Turns in one plane each, and the order they were made in; the first pair answered
J_500:
[0.11,-0.54,-1.49,1.48,-1.88,-0.81,-1.73,-0.36,1.04,2.32,0.50,0.75,1.68,0.85,-1.26]  ->  [1.08,1.39,-1.42,1.42,-1.40,-0.21,-2.44,0.68,0.15,2.32,-0.19,1.91,0.39,-0.47,-0.57]
[-1.26,5.68,2.19,-0.08,2.38,2.62,-2.74,2.78,2.14,-2.26,-2.79,0.23,0.79,-3.54,-0.35]  ->  [-3.97,1.46,3.21,-0.50,1.88,1.41,-0.83,0.59,3.26,-2.42,-2.50,-4.11,4.41,-0.01,-0.98]
[-0.51,1.42,-2.51,-0.31,-0.63,-1.90,0.65,0.65,-1.06,1.53,0.29,2.59,-1.14,1.48,-4.23]  ->  [0.11,3.33,-0.48,-0.60,0.99,0.13,-0.62,2.03,-1.48,0.67,-1.57,2.85,-2.00,1.13,-3.84]
[-0.16,1.20,-0.64,0.28,0.01,1.02,0.40,-0.88,0.56,0.48,-0.79,-2.00,2.25,-1.07,2.67]  ->  [0.01,0.44,-1.31,-0.03,-1.00,0.62,0.24,-0.96,0.97,0.84,-0.29,-1.50,2.49,-1.13,2.21]
J_95:
[0.53,1.70,-2.00,-0.28,-1.06,-1.58,-0.48,-0.28,0.77,0.55,-0.28,0.04,2.08,0.25,-3.38]  ->  [0.64,1.38,-2.15,-0.69,-0.82,-1.03,-0.20,-0.71,-0.17,1.30,-0.68,-0.40,2.16,0.90,-2.85]
[-4.98,-1.59,2.02,-0.38,-0.54,-0.85,1.39,-0.46,2.95,-1.24,2.72,-3.44,1.67,-0.30,2.71]  ->  [-2.67,-3.13,1.07,-1.10,0.77,-0.83,1.37,-1.16,-0.94,2.23,0.20,-4.55,0.48,2.92,4.31]
[2.19,1.90,-1.54,-0.26,-0.40,-0.57,0.07,-0.30,-0.60,1.11,-0.08,2.37,0.22,-1.17,-0.98]  ->  [1.97,2.29,-1.39,-0.38,-0.37,-0.56,-0.14,-0.50,0.44,0.78,-0.01,2.33,0.94,-1.56,-0.85]
J_624:
[-1.24,4.16,-0.91,0.06,1.15,1.08,-1.27,1.81,1.01,-0.99,-1.11,1.35,1.71,-1.37,-4.44]  ->  [-3.35,2.02,0.04,0.58,-0.31,-0.23,0.15,1.21,2.41,-2.91,1.11,2.19,0.51,-1.86,-4.96]
[1.35,5.52,-2.60,-0.55,0.36,0.06,-1.03,1.20,1.76,1.11,-1.17,2.10,1.84,-2.50,-2.69]  ->  [-1.01,3.20,-1.09,1.03,-1.45,-0.54,0.65,0.59,4.28,-1.75,2.04,2.30,0.85,-3.90,-2.53]
[-1.30,1.06,1.11,-0.39,1.37,1.41,-1.62,1.22,-0.09,-3.37,-0.54,3.64,-3.25,-0.74,-2.37]  ->  [-0.33,1.88,0.70,-0.95,2.02,1.39,-2.23,1.25,-0.36,-2.85,-1.79,3.73,-2.22,-0.51,-2.18]
J_194:
[0.26,-4.40,2.91,0.07,1.06,-1.55,1.34,0.72,-0.27,-2.10,-0.08,-0.95,-1.74,3.79,-1.77]  ->  [1.53,-3.44,-1.27,0.35,-2.26,-3.45,1.79,-0.20,1.02,-0.94,2.67,1.20,-0.79,0.65,-2.37]
[-0.99,0.62,1.46,-0.45,1.49,1.26,0.05,-0.42,2.01,-0.26,-1.36,-3.84,4.39,0.00,1.66]  ->  [1.49,-0.70,0.64,-0.61,2.67,0.16,0.34,0.34,-3.62,1.59,-2.61,0.39,-1.61,3.04,-2.63]
[0.10,-0.06,-2.54,0.04,-0.59,0.24,0.81,1.06,0.30,0.05,1.05,0.61,-1.22,-0.40,0.33]  ->  [-1.11,0.19,-1.26,0.20,-0.04,1.55,0.71,1.15,1.41,-0.92,0.00,-0.87,0.07,-0.12,1.49]
Now pairs of rows:
Each pair is 2 to 4 turns apart.
[-1.63,0.15,2.69,0.91,0.26,2.77,-0.51,-0.49,1.78,-0.27,-0.37,-2.00,1.30,0.40,3.56]  ->  [-0.47,-1.06,-1.43,1.80,-3.13,-0.34,0.79,-1.98,2.24,1.42,2.87,0.34,1.18,-1.39,2.19] => J_500, J_500
[3.92,1.22,-4.14,-0.11,-0.56,-0.09,-0.73,0.07,-2.04,4.28,-0.28,0.05,-0.61,-2.22,4.19]  ->  [3.59,0.39,-0.83,-1.13,1.84,1.57,-1.18,1.23,-4.22,3.02,-2.75,-0.95,-2.02,0.39,4.47] => J_194, J_194
[-2.12,-4.16,3.38,-0.71,1.17,0.59,0.85,-1.06,-1.18,-0.60,1.65,-2.22,-1.58,2.97,0.66]  ->  [1.53,-0.88,-0.54,-0.32,-0.26,-0.59,-0.32,0.31,-2.41,1.33,3.20,3.03,-4.80,-0.69,-0.42] => J_194, J_500
[-0.59,-0.28,-0.15,0.59,-2.40,-2.63,0.97,-0.63,3.25,-1.83,2.97,2.38,0.93,-1.28,-2.60]  ->  [-2.11,-1.69,1.70,0.18,-1.10,-1.60,1.50,-0.79,3.53,-2.82,1.68,-0.50,2.32,0.50,-2.21] => J_500, J_500, J_500, J_500
[3.27,5.01,-2.97,-1.96,2.78,-0.29,-0.56,3.49,0.33,1.11,-2.03,1.64,-1.05,1.70,-4.74]  ->  [1.08,6.12,-2.09,-1.83,2.33,1.05,-0.89,3.16,4.43,-0.40,-1.98,-1.71,3.45,-0.39,-1.65] => J_194, J_500
[-1.90,-0.45,0.77,0.84,0.75,-0.26,1.18,-0.73,1.72,-0.07,2.29,-1.29,4.08,-0.14,0.55]  ->  [-1.85,-0.87,2.86,0.75,2.37,0.17,1.05,0.24,-0.95,-1.18,0.99,1.15,0.04,1.65,-2.32] => J_194, J_95
[-2.00,-2.40,-0.26,0.02,-2.19,-0.36,1.87,-1.50,3.62,0.01,3.14,-1.03,3.06,-0.20,0.42]  ->  [-2.51,-1.33,3.19,-0.50,0.23,1.97,0.49,0.08,3.16,-1.47,0.65,-2.64,3.12,0.30,2.29] => J_500, J_500, J_500, J_500
[1.87,2.07,-2.87,-0.43,-1.15,1.14,-0.80,-1.57,1.71,1.72,-0.94,-0.84,2.23,-1.48,0.46]  ->  [0.85,2.92,-1.67,0.26,-0.80,1.67,-1.17,-1.08,2.79,-0.66,-0.13,0.80,0.84,-2.15,-2.57] => J_194, J_194, J_95, J_95
[1.19,2.59,1.67,-0.39,1.31,2.20,-1.35,1.44,-0.56,0.61,-1.24,-0.30,-1.83,-1.13,3.77]  ->  [1.36,-0.79,-0.34,-1.00,-0.21,-0.90,0.14,0.06,-2.95,2.53,-0.46,1.55,-3.58,2.30,-0.63] => J_500, J_194
